[[   2.772  174.910 -155.353   13.855  -21.321]
 [  28.069  126.284 -200.096  -65.469   59.345]
 [  54.725   43.944 -134.528  -82.454  144.166]] gives 2.772, 144.166

[[-0.11  0.12 -0.07 -0.04 -0.07]
 [ 0.02  0.02 -0.06 -0.03 -0.09]] gives -0.11, -0.09

[[ 117.96  231.29   90.80   75.72  117.96   -3.86   65.55]
 [  76.58  206.87  111.83   77.07   76.58 -133.72  -22.59]
 [  61.97  168.05   87.69   33.15   61.97 -155.15  -94.66]] gives 117.96, -94.66

[  2.313  -1.681 -17.794   4.516  11.311  -6.800] gives 2.313, -6.800

[[ 1.404 -0.285  1.091  1.923  0.658 -0.454  0.861]
 [ 0.394 -0.755  0.953 -1.274  0.663 -1.046 -1.919]
 [-0.230 -0.286  0.442  0.675  1.590 -0.422  0.558]] gives 1.404, 0.558

[ 0.705  1.756 -1.079 -1.734  1.848] gives 0.705, 1.848

[[-206.1   60.7 -169.8 -106.3]
 [  47.0  -66.8  -42.1 -117.0]
 [ -76.6  -51.3  130.6  -37.1]] gives -206.1, -37.1

[ 1.11 -1.02  0.57 -0.27] gives 1.11, -0.27
---
[-25 -16   2 -64  21 -60] result: -16

[[ 22  10  -1  45  47  59  23]
 [-27  42 -59 -11 -25 -14  -4]] result: 10

[[-66 -45 -41  30  52  25]
 [-65 -43 -39  28  54  20]] result: -45

[-54 -14  14  -8] result: -14

[[-52 -18   7 -29]
 [-56 -24   7 -28]] result: -18

[ -4 -37  28 -56] result: -37

[-47 -35 -70  42   3 -16 -11] result: -35

[-53 -69  -9  -2  13  30  43] result: -69
---
3  2  7  5  9
2  7  3  3  8
6  8  2  3  8
yields 3, 9

1  9  7  7  7 yields 7, 9

 98  678   90  851   61
563  587  285  585  279
175  490  209  706  534
yields 285, 851

485   79  860  941  693  320   31 yields 941, 941

 26    1  -25   47  -46   25  -26 yields 47, 47

46  59  64  16  91  50  54 yields 16, 91

  34  -534  -637   738   388 yields -637, 738
---
[[-23 -55 -11  21 -14  53  19]
 [-41 -50 -22  22   9  32  20]] gives 9

[-33 -62  11  50  34  12  64] gives 34

[43 44 49 70 44] gives 49

[[  1  42  53  46  -3]
 [ 30  15   2 -10 -24]
 [ 43  17 -15 -32 -14]] gives -15

[52 48 10 64] gives 48

[ 45 -50 -15  47   0  41  23] gives 0

[[  7  -9  38  47  -6 -55  10]
 [  6  13 -35 -17   0  -4  -7]] gives 0

[-39 -64 -37   4] gives -64

[ 23 -41  15  60  -3 -25] gives 60

[[-28   9  54  -4]
 [ 36  12 -15  54]
 [ 11  33  41 -46]] gives 33
---
5026,5527,6187,8888,3512,4566,2928 yields 8888, 2928

209,281,627,684,322,433,794 yields 794, 209

352,817,803,674,867,104 yields 867, 104

142,294,342,274
913,888,973,857
yields 973, 142

162,252,183,154,144,65,55 yields 252, 55

5428,5983,1403,5576
4587,3869,8209,3971
5404,1912,4003,5349
yields 8209, 1403

-35,1,-30,-22
28,2,-2,-21
yields 28, -35

21,64,75,67 yields 75, 21
---
[ 9 52  4 33 13] ⇒ 33
[ 51  15 -43 -23  -1  30] ⇒ -1
[-61  11  -6  -4  28   7] ⇒ 28
[-59 -57   0  19   5] ⇒ 19
[ 45 -63 -17 -52] ⇒ -17
[  6 -50 -32 -28] ⇒ -32
[-33 -54   5  -1 -38 -42  44] ⇒ -42
[ 19  -7  64 -28] ⇒ 64
---
[[0.24, -0.09, -1.30, 1.55, -0.34, -0.37],
 [-0.12, 1.07, 1.86, 1.80, 0.21, -0.43]] Answer: 0.21

[[0.06, -0.11, 0.10, 0.13, -0.03, 0.06],
 [0.19, -0.17, 0.09, 0.01, -0.04, -0.01],
 [-0.07, 0.08, -0.05, -0.13, -0.05, 0.00]] Answer: -0.04

[[-0.022, 0.023, -0.185, 0.092, 0.000, -0.144, -0.149],
 [-0.178, 0.082, -0.031, -0.078, -0.219, -0.097, 0.136]] Answer: -0.097

[[0.536, 0.421, 0.645, 0.329, 0.692],
 [-0.892, -1.375, 1.912, -0.920, 0.542]] Answer: -0.920

[[-0.07, -0.06, -0.08, 0.11, -0.12],
 [0.18, 0.03, 0.18, -0.15, -0.01],
 [-0.10, -0.18, -0.07, 0.01, 0.05]] Answer: -0.15

[[1.1, -1.0, 1.4, -2.0, 1.0, -0.7, -0.4],
 [-0.2, 0.8, 1.5, -0.4, 2.1, 0.7, 0.2],
 [0.5, -0.3, 1.4, -0.4, 1.6, 0.8, 0.1]] Answer: 0.7

[[0.063, 0.088, -0.040, -0.114, -0.113, -0.004],
 [0.087, 0.030, -0.109, -0.016, 0.117, 0.020]] Answer: 0.117

[[-0.063, -0.132, -0.068, 0.109, 0.079],
 [0.015, -0.136, 0.061, -0.224, 0.082],
 [0.179, 0.155, -0.076, 0.190, -0.016]] Answer: -0.224
